A =
[[ 11.1  10.9   6.9  13.2  -6.8  -2.2  22.1  -1.5  19.1 -22.0  10.4]
 [ -4.8  -4.3  -0.9  -5.3  14.9  11.9 -18.8  11.6 -14.2  30.5  -1.8]
 [ 12.1  11.9   7.5  14.1  -8.0  -3.1  24.8  -2.5  21.1 -25.0  10.8]
 [ 12.4  12.1   7.8  14.1  -8.0  -3.2  25.7  -3.1  21.1 -25.5  10.7]
 [ 10.9  10.6   7.2  12.1  -5.8  -2.5  22.1  -2.1  18.3 -20.1   9.2]
 [ -4.7  -4.2  -0.9  -5.2  13.9  11.8 -18.7  11.6 -13.0  30.3  -1.3]
 [ -3.7  -3.3  -0.4  -4.0  12.6  10.9 -16.1  10.8 -11.0  27.0  -0.6]
 [ -4.3  -3.8  -0.8  -4.5  13.1  11.5 -17.6  11.5 -12.0  28.6  -0.7]
 [ -3.5  -3.1  -0.1  -4.2  12.7  10.3 -15.1  10.1 -10.7  26.8  -1.0]
 [ 10.8  10.6   7.0  12.3  -5.9  -2.2  21.7  -1.8  18.3 -20.2   9.5]
 [ 12.6  12.3   7.9  14.3  -8.0  -3.2  26.3  -3.3  21.1 -26.0  10.8]
 [ -3.2  -3.0   0.5  -4.6  13.0   9.6 -13.9   9.2 -10.4  26.9  -1.8]
 [ 11.7  11.5   7.2  13.7  -7.5  -2.7  23.6  -2.1  20.2 -23.7  10.7]
 [ -4.8  -4.3  -0.9  -5.3  14.6  12.0 -18.8  11.6 -14.0  30.5  -1.8]]
Indices start at 1.
row 1 col 1: 11.1
row 4 col 5: -8.0
row 1 col 9: 19.1
row 11 col 3: 7.9
row 4 col 2: 12.1
row 1 col 3: 6.9
row 10 col 5: -5.9
row 3 col 5: -8.0
row 11 col 5: -8.0
row 7 col 8: 10.8
row 2 col 6: 11.9
row 14 col 10: 30.5
row 2 col 11: -1.8
row 9 col 11: -1.0
row 9 col 8: 10.1
row 13 col 4: 13.7
row 2 col 9: -14.2
row 7 col 6: 10.9
row 13 col 1: 11.7
row 9 col 1: -3.5
row 9 col 6: 10.3
row 3 col 6: -3.1
row 3 col 10: -25.0
row 8 col 1: -4.3
row 6 col 6: 11.8
row 2 col 3: -0.9
row 4 col 3: 7.8
row 11 col 4: 14.3
row 11 col 11: 10.8
row 11 col 9: 21.1
row 7 col 9: -11.0
row 14 col 8: 11.6
row 5 col 10: -20.1
row 12 col 9: -10.4
row 13 col 8: -2.1
row 9 col 3: -0.1
row 1 col 4: 13.2
row 5 col 7: 22.1

arr = [[-2.6, -61.1, 67.8, -0.8, 69.1, 44.8, -108.5, 277.5], [16.4, -125.3, 37.0, -0.8, -19.5, 109.4, -8.1, 289.5], [16.4, 103.0, -49.4, -0.8, -19.5, -115.2, 64.8, -306.8], [16.4, -118.8, 16.1, -0.8, -256.1, 120.5, 83.0, 147.6], [16.4, 69.1, -77.5, -0.8, -41.2, -67.2, 71.3, -299.7], [16.4, -137.9, 16.1, -0.8, -174.3, 143.3, 64.8, 192.2], [16.2, -102.5, 53.8, -0.8, -19.5, 84.1, -53.0, 298.2], [-3.5, 86.7, 16.1, -0.8, 269.3, -117.1, -112.5, -39.1], [-30.0, -44.5, 60.9, -0.8, 213.2, 44.8, -155.4, 179.4], [16.4, -44.5, -47.0, -0.8, -280.4, 44.8, 159.3, -81.2], [-22.6, -44.5, 58.0, -0.8, 222.9, 44.8, -167.2, 168.1], [16.4, 101.6, -54.3, -0.8, -19.5, -115.0, 64.8, -310.5], [16.4, -126.6, 16.1, -0.8, -221.9, 133.5, 64.8, 147.6], [16.4, -120.5, 16.1, -0.8, -252.5, 129.1, 68.9, 147.6], [16.4, -44.5, -71.5, -0.8, -244.4, 44.8, 157.8, -156.1], [-3.4, 97.0, 16.1, -0.8, 265.4, -128.0, -107.0, -61.9]]
Rows and columns are counted from 1.
row 1 col 1: -2.6
row 1 col 7: -108.5
row 7 col 3: 53.8
row 5 col 8: -299.7
row 1 col 6: 44.8
row 6 col 1: 16.4
row 12 col 3: -54.3
row 8 col 4: -0.8
row 13 col 7: 64.8
row 1 col 3: 67.8
row 6 col 3: 16.1
row 14 col 4: -0.8
row 15 col 7: 157.8
row 4 col 5: -256.1
row 1 col 2: -61.1
row 8 col 2: 86.7
row 1 col 5: 69.1
row 14 col 7: 68.9
row 11 col 7: -167.2
row 11 col 2: -44.5
row 5 col 7: 71.3
row 5 col 4: -0.8
row 3 col 6: -115.2
row 13 col 4: -0.8
row 9 col 4: -0.8
row 6 col 8: 192.2
row 7 col 6: 84.1
row 12 col 1: 16.4
row 11 col 4: -0.8
row 15 col 2: -44.5
row 12 col 2: 101.6
row 11 col 8: 168.1
row 13 col 1: 16.4
row 10 col 2: -44.5

x =
[[-33   3  -5 -10  14 -23   7  10 -11  27  11  -4 -11   4  -6 -14]
 [-37   5  -4  -5  18 -23   3   2 -12   8  12   2  -6  11  -4 -22]
 [-36   3  -3  -6  18 -24   3   4 -12   7  11   7  -6   6  -7 -22]
 [-19   0  13   1  -4  -1  -2 -13 -39   6 -20   7  10  -3 -11 -13]
 [-19   0  13   2  -3  -3  -1 -13 -38  10 -20   6   9  -3 -10 -13]
 [-36   6  -5  -8  13 -26   3  -1 -11  10  11   3  -9  10  -8 -19]
 [-26   6   9  -3  -5  -2  -7 -15 -35   3 -12  10  -1   0  -9 -19]
 [ -9  23   4   9 -24   8  -9  16 -23  -1   6   6 -18  10  14  -6]
 [-36   2  -7  -5  15 -24   3  -1 -12   9  12   2  -5   7  -5 -24]
 [-38   6  -3  -9  12 -22  -5   9  -9  13  16   8  -7  -8  -4 -21]]
Rows and columns are counted from 1.
(1, 1)	-33
(2, 8)	2
(10, 13)	-7
(6, 6)	-26
(6, 9)	-11
(9, 12)	2
(7, 12)	10
(4, 10)	6
(2, 3)	-4
(3, 4)	-6
(8, 8)	16
(7, 10)	3
(8, 15)	14
(1, 8)	10
(9, 8)	-1
(5, 9)	-38
(4, 1)	-19
(9, 7)	3
(4, 14)	-3
(6, 15)	-8
(9, 15)	-5
(10, 9)	-9
(10, 1)	-38
(3, 3)	-3
(10, 16)	-21
(3, 7)	3
(4, 15)	-11
(2, 1)	-37
(4, 7)	-2
(1, 11)	11
(5, 4)	2
(8, 16)	-6
(8, 5)	-24
(2, 11)	12
(10, 4)	-9
(10, 2)	6

X =
[[ -7.945   0.672   1.232  -3.031  -2.400  -2.644 -11.908   4.953  -0.976
    5.961  -2.080  -1.871  -2.298   5.537  -1.585 -10.623]
 [ -3.479   1.891  -9.862   5.105  -1.035  -1.296   1.869   0.492  -1.897
  -10.517  -1.256  -0.303  -0.623 -12.221  -1.173   2.787]
 [  0.501  -5.974  -0.974  15.916 -16.423 -17.860   0.694  -1.825 -15.882
  -16.774 -16.392 -14.822 -16.152  -2.001 -17.388   5.362]]
Indices start at 1.
(1, 1) -> -7.945
(3, 14) -> -2.001
(1, 8) -> 4.953
(1, 12) -> -1.871
(1, 5) -> -2.400
(3, 2) -> -5.974
(3, 9) -> -15.882
(3, 3) -> -0.974
(1, 11) -> -2.080
(3, 13) -> -16.152
(1, 16) -> -10.623
(2, 9) -> -1.897
(2, 16) -> 2.787
(2, 13) -> -0.623
(2, 10) -> -10.517
(1, 7) -> -11.908
(2, 14) -> -12.221
(3, 1) -> 0.501
(1, 9) -> -0.976
(3, 6) -> -17.860
(2, 15) -> -1.173
(1, 13) -> -2.298
(2, 4) -> 5.105
(2, 2) -> 1.891
(3, 15) -> -17.388
(2, 1) -> -3.479
(2, 11) -> -1.256
